Where one turn sends some rows of the set: a few examples, then the rows asked
gep: [  7  -3 -19 -29  -7   9   2  17  23   1  -4   9  17   0  -8 -28 -23  40
 -42   0  12 -16  25  -6  29  47  19  -6  -5 -22  61 -18  -9 -26  24  -9
 -12  15  16 -24  15   9 -26 -25]
kaz: [ 35   4 -11   0  -7  24 -11  31  63   7   9   2  22 -20 -12  -8   8  20
 -11   5   4  -8 -14   8  22  24   2  29   9   0   9   3  -8  17  -4  -6
  -8   5  -7   3 -11 -35   4   2]
Medaf: [ -3 -22  -7 -10   6   0  17  42   5  38  15  10  13  13 -26   2   8   4
 -19 -14  23  51   6  21  39  34  16  -6  19 -36  38  -8 -22  -8  -6  13
 -35  15  16 -14 -35 -30 -36 -13]
tagid: [ 20  -9 -29   5  19 -12 -22  19   6   0 -25  -9  -9   3 -26 -16 -30  25
 -23  -4   1  14  12  32  19  41 -10  36   9 -36  50  -4 -33  10   4  -2
 -43   3  16  10 -33 -11 -54  15]
nep: [ 40   0 -20  -7 -30  -6  28   7  12  -3   7   3   8 -14 -18 -11  -3  24
 -15  27  31   7  13  22  47  33  16  11  30 -15  20  -7 -17 -17 -15   7
   1 -20  36   6 -13  19  -3   9]
kile: [  9  10 -16 -14  20  25  14   1  16   0   5  18   7  28   2  -4 -22  11
 -32 -28 -28   8 -12   1  31  50   6   1 -19  -6 -28  17  -7   5 -29  -3
  -6  21  23 -20 -17  -5 -33  -7]
puzev: [ 46 -31  -8  -2 -17 -24 -19  15  18  -5  -9   7 -10  -5 -23  -3   0  33
 -10 -11  -1  28  -1  33  33   9  11  21 -22 -20  32 -26 -20 -17  -8  23
 -50  -8  26 -10 -24  -1 -13  33]
Ruf: [ 47   2   1 -13   2 -10  -1  12  12   3   0   5  29 -22 -17   2 -40  32
 -13  24   6  14  -9   0  57  57  20 -18  13 -11  -2  -5 -47 -18   3  10
 -20  31  36  -3 -51 -20  13 -19]
kud: [ 24  14 -14   9  18  19 -25  22  13 -19  12   2   5 -16  -6 -17 -43  10
 -15   6  -9  23 -11  15  33  33  16 -33 -12  -5  48  20   6 -26   1  33
 -25  14  49  -4  -1 -19  -5  -1]
fav: [ 37   4  24   2  -4  -8  -9  18  25 -20  19  17   8 -27 -27 -14 -17  54
 -54  -9 -26  19 -41  16  24  45  10 -32  -1 -15  23 -22 -44 -12 -12  10
 -36  15  26 -23 -38  14  14 -13]
suzu: [  8   4   7 -13  30   0   2  -2 -24  17  16  20  21 -27 -14 -43 -10   9
 -43  13   4  -2 -26   8  43   4 -10   1 -14 -17  45 -23 -15  16  -4  18
 -36 -12  -1  -2  -5 -19 -24 -30]
Kinop: [  5 -15  15  17   2   7   6  21  30  -3  21  19  23  -7 -41  -5   0  40
 -46   0  -8 -15 -17  12  37  43  31  47   1 -35   9  17 -16 -11   6  30
 -30  38  18  -8 -29 -32 -29 -29]
Pepa: [  8  -5   3  11  22 -27 -12   4 -14  -5  -7  19  21   3 -11 -52 -19   7
 -15 -15 -32  16  14 -13  43  40 -20 -26   8 -14   4  -2 -52  -1  -4  28
   1  32  17 -13 -21   9 -40 -14]
pame: [ 22  13 -15 -24  11  -1  -1   3   2  -2 -12   5  23   5  -4 -62 -18  16
   9 -20  -5  18  19  -8  41  60  -3 -14  18  -6  21 -26 -54 -15 -18  36
  -8  12  21   1 -15  11 -27  -4]
bep: [ 13  -2   3  -9 -14 -30 -14   2  18  12  13  -2  -4  22 -34 -24  20  31
 -16 -15 -20   0  -9  21  42  16   3  11   0  -4  39   5 -25  16 -11  49
  22  -1  -3   2 -16   6   3 -32]
Gakuz: [ 30  -8  13  -1   7  17   3  11  16  -3  -3  32  34  -6  -8 -14   5  52
  -3  15 -35   4 -20  13   8  29  -2   1   1 -30  37 -39 -35 -33  13 -18
  18  -9  44 -26 -38  -7 -14 -18]
Gigin: [  8 -15  29 -27  -8 -12  -6  23  -3  22  16  19  -7  -3 -14  -7   2  28
 -46 -21  -2   0 -16  19  36   1 -10  -2 -45 -53  26 -24 -16   2 -11  17
 -26  26  -5  -4   0   5  -8  -4]
ralo: [-13   0  24  15  20  -6  13  12  22  -7   5   0  13 -16  -7  -5 -29  10
 -10   2   3  10  -2  10   2  20 -13   3 -23 -20  -3 -20 -25 -18   6   5
 -30 -36 -15 -13 -36  -8 -10  -3]
Ror: [  2   5  19  -5  33  20 -17  -3  -5  27   5  -9  49   8 -27 -24  -6  45
   0  12  -6  22  -9  12  33  34   4  34 -23 -42  17   8 -16  15  -5   9
 -15  15  47  18 -37   1 -36   4]
rigo: [ 24  -3 -14  38  13  10 -14  39   8  19  29  27   6 -51  -8 -24   2  26
 -22  -5 -29 -16 -19  15  31  36 -12 -16  18 -20  23  -3 -27  19  -5  15
 -23  -5  21 -30 -25  -5 -11 -44]
zub: [ 28  -1   2 -20  -2   6 -12  27  29  -6   6  12   6  24  -8 -17  -8  44
 -37 -49 -25  26 -37   4  16  40  23 -24  -1 -29  13 -10 -22   0 -12 -17
 -17  15  40  -8   4 -26 -27  27]
rebe: [ 13 -16 -25   5 -17 -46   5  14   6  -7 -25  19   5 -31 -10 -54 -11  10
 -49  -6 -22   1  -2  11  20  31   7  10  10 -14  25   3   5  -5   9 -13
 -10   8  23 -43 -32  -8  -8 -14]
viv: [ -9  -7 -18  13   2   5   7  21  12  10  -4  27  12   1 -15 -23  13  58
 -22   7 -26  18 -15  -6   1  42   1 -17  17 -58  30 -11   8 -13 -43 -11
  -2  27  42  -1 -29  -1 -11  -7]
vufum: [ 21   4  -2  -6  31  26 -20  15 -14  23  17   6  39 -24 -12 -19  -5  28
  -6  27 -13  32 -13  15  21  15 -10  36   6 -26  12  13 -29  24 -19  17
  -9   1  33   0 -42  16  -4  11]
mov: [ 12  -2  -1   8   0 -33 -31  33   0   7  17   1  -7 -16 -18  -6  -9  42
   3 -29  -7 -19  -8   4  36  31   5  28  14 -13  20  -6 -15 -34   9  46
   6   8  26  19   5   1 -27   9]
Fevuf: [  3  -2 -18  -9   0   7  -8  -2  39   5  -9 -22  20  15 -17 -29  -9  47
  -3 -15 -28 -13  -8  16  16  56  21   5  10 -63  32   2 -38  -6  -1   7
 -28 -12  28   5  -1 -47 -36 -21]
Sopa: [ -7   1  10  15  -6 -11  13   8 -19 -10  12  -1  21  23 -10  -6   0   5
 -31 -15 -19 -22  -9  18  53  24 -12   8 -24 -36  20  19   2 -20  20 -12
  11  35  16  -9 -29   2 -19  -8]
dufuz: [ 31  -4  28 -11   5  -2   3   5  23  12 -19   3 -10  -2  -6 -33 -43   4
 -47 -14  -8  19 -25  54  17  57  14   0   4 -44   9   2 -21  19   3  16
  17  13  33  -5 -17   0 -17 -34]

tagid moves to Ruf
mov moves to Gakuz
kud moves to ralo
Now these:
Sopa moves to Fevuf
Gigin moves to zub
pame moves to vufum
kaz moves to rebe

